Each named turn below is shown by a few rows before and after it. Which turns, in which order, take the first row of each later pair to the second? The first pair is answered.
L:
[  7   2 -11  13  -1  -7  20 -12   5 -10  24 -12  -4   0   0   6   0 -14
 -12   4   9  34  -2   5   0 -26 -21  -5  -3  -4   4  14  11  -9  -4   3
  24  -8 -17 -15   9  13  10  26]  ->  [  8  -1   1  17   4  -9  -3   8  16  -2  14 -14  -3  10 -18  -8  -1  -5
   2   0  -3   8   0  -5  -7 -20 -47 -15  -3  -2  -5  14   7  -7 -15   8
 -10  22  17 -17  18   1  11   5]
[-16 -10   0   7  -2   1   9   7  -4 -19 -37   7  -5  -3  21  20 -12 -12
   4   6  -5  10   0 -24 -12  10  15  32  -1  10   4  -7   0  -8  18 -21
  12 -33 -14  32 -19 -24  -7  33]  ->  [-17  -7  -4  23  -1  -1  -2   8   7 -26 -34   1 -10  -1   5  21 -10 -14
   3  -1 -15  12  -1 -36 -19  -6 -10  30   2   6  -6  -6   8 -17  16 -18
  -4 -28   6  25  -6 -23  12  31]
[ 14  -1  14 -38  28  11   1   6 -16  11   6  10  15  -3  21 -20   9   8
   0   9  23 -18   9  28  19  14  23 -12 -15  -4   0   2  -9  14  -7   3
   5  24 -23  -6 -19   2 -38   7]  ->  [ 13   4  -3 -19  22   9  16 -18 -10  -6  27   2   7 -18  14   9  12 -10
 -19   4  21  25   3  20  11 -18  13  -1 -13  -8   5  12  15  -1   3   2
  32 -18 -44 -15  -6  11  -7  25]
[-31  -2  -5 -32  -5  19  24 -26 -17  13  29  52   2 -14 -17  42 -11  -6
  31 -17 -12  21  19   1   7 -35   2  -1  12   2 -15 -12 -10   8   2   5
  23 -35 -44 -32   7 -22   1 -18]  ->  [-29  -2  -5 -18  -7  14   8 -19  -5  10  26  48  -1 -10 -42  39 -12  -1
  37 -22 -20  14  20 -11   0 -47 -29  -8  16   9 -22 -10  -4   3   0   5
  -8 -19 -20 -41  23 -29  15 -31]
Y:
[-12  -9 -30  -6 -12  21  16  11 -15 -43 -23   8 -13   5  27  37  -9   9
 -45  -2  55   5 -46   3  32   9  54 -19  -7 -23  19  -2  22  -1  20  -8
  12 -10 -44   9 -47  36 -52  33]  ->  [-11 -14 -12  20 -13  14 -31  50   3 -34 -42   4 -32  25 -15  18 -17  15
 -24  -5  55 -33 -62  -6   3   4   8 -47  -5 -19   0   3  23   6  11   1
 -40  36  24   4 -26  18 -58  -6]
[ -4   4   0 -24  15  -4  10 -23 -16   2  -8   5  31  -6  25  11  12   3
   1  21  -2  -2  18   2   0  19  49  19   2  -6   7   1 -20   6   4 -13
  23  -5 -14  25 -27   7 -16  14]  ->  [  1  -7  10   0  11 -17 -11 -15 -17  -5   7  -3  -9   3  -1   7   3  -5
  -3  27  28  -2 -21  19 -27 -14  21 -28 -12  -9  -5  26 -12  16  10  -5
  33   5  18   7 -15  10 -37   3]
[  9   0  21  -4  27   4  11   7   7   6  20  15  14   7  26 -11   2  22
 -13   7  11 -18  12  19  39   1   6 -23  -3  -7  16  -6 -26   5  15   5
 -12  27 -31 -26  20 -23 -21   4]  ->  [ 11  -4  19   4  26   1  12   4   5   3  23  14   6   7  21  -8   2  18
 -15   6  15 -13   7  20  32  -6   2 -26  -7  -8  13  -2 -24   7  14   5
  -8  24 -29 -32  21 -24 -23   7]
[ -9   8  -4 -11   4  12  18  13   2  -3  10 -20   1 -14   0   4   5 -12
  -4  -9  15   6   0  -7   0 -17  -4  10  18  -4   3 -12   3  -1   5   4
  -6 -11  -9 -17  -5 -13  20  -1]  ->  [ -8   6  -4  -6   2   9  17  16   4  -5  11 -19  -3  -8  -8   5   4 -11
  -6  -7  22   4  -7  -6  -8 -22 -13  -1  16  -2  -4  -9   7   5   7   5
  -8  -9   3 -24   0 -13  15  -5]
H:
[-20  10 -15  -4  36   8  -4   5 -16   6   9  -3  67 -39  20  14  15  -7
 -15  -7  36  -3 -25   3  29   6 -29  30  10  10 -19 -38  -1  15 -29  22
  38 -31 -15   8 -13   2  24  21]  ->  [-19   9 -16  -1  36   9  -1   5 -17   6   7  -4  65 -39  18  15  13 -11
 -14  -7  39   1 -30   6  28   4 -29  29   8  10 -19 -35  -3  14 -25  23
  40 -33 -15   8 -15   2  23  22]
[ 18  -9  22  11 -12   9  -1 -10  16 -26  -4   9  -8 -28   2  28  -4  -4
 -24  -1  -1  11 -15 -15 -24 -20 -20 -20   3  -4   3  -3   5  -1  -3   7
   8 -14   7 -16   5   8  13 -25]  ->  [ 19 -11  24   6 -14   9   2 -10  10 -26  -4  11 -11 -25  10  26  -7  -7
 -26   4  10  13 -20  -8 -23 -18  -6 -30  -1  -3   6   7   2   3   1   6
  21 -17   3 -15  -6   7  -1 -25]
[ -3  27   4  27   6  -9  -9  -7   7   2  14   7 -47  -9 -32   8 -11  -5
 -13  14  12  20 -15   5 -27 -23 -27   1   1 -16 -20  14  -5  37  -8  17
  10   0   5   6  -1  10 -15 -13]  ->  [ -5  24   5  24   2 -11 -13  -3  -1   9  10   8 -48  -8 -24   2 -16   1
 -13  17  18  15 -19  12 -26 -13 -18  -1  -5 -15 -20  15 -12  43  -6  18
  17   0   3  13 -10  15 -29 -16]
[ 20  19 -19 -13  18  -4  -6  -3  18  26 -21  36  22 -16 -36   7 -11  40
 -33 -24 -15  26  -2  -2  24  18   2 -27  -9   2  -9  -9 -10  29 -25   4
  14  -6 -18  -4  20  24  18   8]  ->  [ 22  18 -17  -9  16  -5  -2  -9  16  22 -20  31  19 -18 -35  11 -13  37
 -32 -23 -14  28  -2  -6  21  12  -5 -29 -12  -3  -8  -8  -9  28 -26   6
  17 -11 -18  -5  25  26  19   9]
Then:
Between the rows of a pair lie 2 to 4 turns.
[-23 -10  -1 -10   2  18 -10  11  -7  17 -33  14  22  -7  23  -9   3   1
  19  -6  10 -21  11   4  16  28  36  20  -5 -10   5  -3 -17  12  -6  -5
  -8 -14  -7  10 -30 -12   0  10]  ->  [-21 -20  11  15  -1   8 -29  23  -7  11 -29   5 -12   2  -4 -13   0  -6
  23  -4  31 -29 -14  11  -8   8   9 -13 -14 -14  -6  15 -13  21  -5   2
 -13   0  30  -3 -16 -13 -17  -4]
Y Y
[  7  -2  -2 -31   3  11  -8 -16 -30  26 -20  26  -6   6  54 -23  -9  25
  18  23   7  -4  27  28  21  19  50   1 -25   2  22 -15  -7   5  -1 -10
  22  21 -27   4 -35  19 -24  23]  ->  [  8  -2  14  25  -3  -1 -53  11   8   9 -22   9 -33  18 -16 -23 -17  17
  31  11   1 -16   9  -8 -27 -22 -34 -24 -16   3  -4  -3  18  -2  -1  -9
 -38  43  55 -13  10  -3   4 -11]
Y L Y H
[  7  -3  27  12 -29   2 -16   7 -23  25 -28   2   1  35  -3   0 -10  13
  -7  11  11  -4 -31 -22 -18  15  33  12   3  16  -4  -6  20  25   7 -21
  23   3  14  37   0 -14 -44 -15]  ->  [  6   3  26  18 -28   3 -19   9  -8  22 -37   0  12  30 -14   3  -4  17
  -6   4  -9  -7 -19 -41 -15  16  22  25  15  16  -6 -19  26  15   3 -25
   0   3  18  42   8 -22 -18 -16]
L L Y L
[-25   5  33 -29  -9  23 -18  72  15 -21 -20  17 -13   5  13 -25  12   9
  16  17 -20  -8  -2  14 -32  39  16  -8 -33  10   0   2   5  -5   6  -3
 -18   7   1  31 -19   1 -44 -26]  ->  [-27   2  26  -8 -21  19  -6  56   9 -41  -1   5 -38  -2   8   0  11 -11
   2  20   4  26 -29  21 -45   8  19 -20 -39  -1   5  17  21  -8  21  -5
  20 -29  -8  22 -14  10 -51 -17]
L Y L
[ -5  23 -30  -8 -21  -8 -10  23  -8  10  -8 -23  -3  10 -21 -12  23   7
  25   9  -9 -33  42 -16   3  32 -25   9  23  13 -35  11   1 -14   2  -3
 -25   6  44  15  12 -29 -17  15]  ->  [ -3  17 -35 -16 -23  -9  15   7 -37   6   9 -16 -17   6  12  -6  18  -4
   9  24  25 -16  22  14   9  31  19  -3   3   8 -22  21  -8  -2  16  -1
  36 -21   8  11  -8 -13 -51  35]
L Y
[-23  -2  35   8 -10 -12   8  21  -7  12 -10   7   4   7   4 -12 -22   7
   6  -6  21 -19  -5  30 -25  -1  22 -33  -7 -12  -2   4   6  19 -12  -8
   8  24   3  -9  16 -12 -40 -43]  ->  [-25   2  14  28 -16 -17  26  -9  -2 -10   9  -3  -4 -12  -5  18 -18 -11
 -14 -14  20  20 -13  18 -31 -29  12 -25  -3 -19   2  11  27   8  -2 -15
  36 -18 -13 -18  23  -2 -16 -22]
L L
[  5  -5   2   6   6   3  21 -14   3 -13  26 -16  -7 -20  -4  18  -2  -1
  -7   0   2  32  -2 -15   2 -22 -15   1   1  -5 -12  14  15 -12   7  -3
  25 -29 -18 -13   3   7  21  16]  ->  [  5   5   3 -11  12   9  13  -2  15  -2  11 -12  22 -19  -2   8   0  13
   2  -8 -24  10  28 -32  16  -5 -19  19  10   1 -13  -2   5 -20  -6  -5
 -14 -10 -10  -3   4  -5  37   9]
L Y
[ -8   4 -30   3  -7  24  37 -19  -8  -6  -6 -13  37 -20 -11  14  24   9
  -8 -13 -24  29  39 -20  14  15  10  50  17   4  20 -19  10 -24  -2  -8
   5 -35 -47   8  -2  22  61  34]  ->  [-11   5 -22   4  -6  22  26 -10  -3  -4 -13  -9  46 -13 -18   6  23  13
   0 -15 -33  14  47 -26  13  24   3  53  26   8  15 -23  10 -27  -7  -7
 -16 -23 -35  12  -3  17  65  27]
Y Y Y
[-28  -6  42  17 -11 -19  -4   7  24  22 -65  15  -4  17 -14 -40 -20  11
   7  37   6  13  -5 -16 -15   9  -4   8  -8   3  60 -26 -17  -7   8  15
 -24  29  33  33  18 -39 -63 -17]  ->  [-29   5  36  17  -6 -13  -2  -1  40  21 -61  15  15   5 -19 -36 -13  12
   3  25 -16  18  17 -38  -3   1 -20  30   6   6  59 -37  -8 -20   0  14
 -46  25  33  30  32 -43 -28  -9]
Y L L L
[ 16  40 -41 -14  14 -13   6 -47  18   7  -4   8  16 -25 -14  40   6  30
 -19   5 -36  -1   3  -1  38 -21 -32  74  29  21  26 -25  39 -32  26 -22
 -27 -10 -23  -3  10  20  61  60]  ->  [ 21  24 -20 -66  22 -12  -6 -23 -14  48 -21  29  13  -1  27  -5   0  49
   4  29  -6 -57  -1  53  51  34  22  35   2  32  28 -20 -10  -1  17  -9
 -13  43 -28   6 -30  21 -26  42]
Y L L Y
[ 31  -4 -29  15  35   4  59 -24 -12 -12  38   9  14 -21  21   2   3   7
 -39  25   8  28 -13  -5  30 -10   3   3  10  -8  40  -8  15  -1  20  -1
  11 -20 -47 -20 -23   9  24  21]  ->  [ 37 -15 -20  24  38  -8  40  -9 -14 -11  52   4 -16 -12   8 -17   2   6
 -33  35  27  11 -37  16  16 -29 -24 -45  -3  -7  28  11  10   9  19   8
   6   7 -14 -42 -14  13  -5   3]
L L Y Y
[-13 -19  30 -19 -29  -1 -23  31 -22  27 -20   0 -10  20  17 -25  -8  17
   9   9  43 -35 -22  28  -9  31  35 -41 -21   7   9   3 -26  23  14   1
 -24  59  38  18 -29  -4 -75 -25]  ->  [-22  -1  16 -38 -26  14  -4  25  -4  28 -44   6  44   8  28 -12  -4  26
   7  -2  -6 -27  24 -10  14  63  56  28   8  13  23 -33 -19   0  12 -14
 -49  37   9  52 -35 -17 -17  -7]
L Y Y
[ -1   3  12 -30  11  -5 -27  21 -16  26  -3   5  -6  10   6 -26  -7  12
  22  16  12 -31   1  38   1  27  30 -24 -12   9 -13  -2 -27   8   0  11
  -7  36   9   0 -32   0 -42 -17]  ->  [  0   1   2 -32  15  -2  -9   6 -23  20   9   7 -10   3  20 -15  -4   4
  11  18  19 -15  -3  48   4  22  45 -23 -15   6  -5   4 -26  11   2   9
  24  17 -12   0 -40  10 -49  -5]
Y Y
[ 38 -33 -16  19  75 -30   8 -12  27 -29  13  -3   2 -18 -30  -6  -9 -20
 -10   4  -8  43  26   9 -12 -44 -55 -41  -2   9  29 -30  10  12  20  25
  18   2  -9 -20  14  -5  46  -5]  ->  [ 34 -36  -1 -16  82 -18 -12  19  26   3 -21  11  26  -3 -10 -37  -9   6
  13   9 -21  -9  53  13   0   8 -33 -36   4  21  26 -50 -17  26   5  25
 -19  48   2   3  -3 -21  23 -26]
Y L
[ -3 -23  31  14 -23   0 -31  39   1   8 -27   0 -12  25 -30 -39 -15  24
  15  -3  17 -64 -18  14   8  14 -21 -67  -9  -7 -22  29 -19  10  -3  14
 -14  72  64  -2 -16   3 -40 -42]  ->  [-10 -13  18 -34 -19  18  10  20 -18  20 -44  18  34  18  31 -30 -13  33
   6   2   5 -53  12  23  50  64  61 -11  -5  -2   3   6 -37  10   1  -1
  25  44  -9  35 -54   7 -42 -12]
L Y Y
[  6  13 -19   4  14  -5  14 -19   0 -13  42   0  18  -7  -1 -18   7   1
 -14   3 -21  11  24  -4  20 -52 -50 -19   0  -1  13  12  22 -13  -3   7
 -10   6 -11 -44  19  16  42   4]  ->  [  7   8  -5 -37  16   2   6   0 -19  15  18  16  30  10  32 -46   3  19
   7  15  -9 -33  30  21  35  -3  -3 -26 -12   5  14   3 -14   8 -12  10
 -11  44 -18 -21 -14  12  -6  -7]
L L
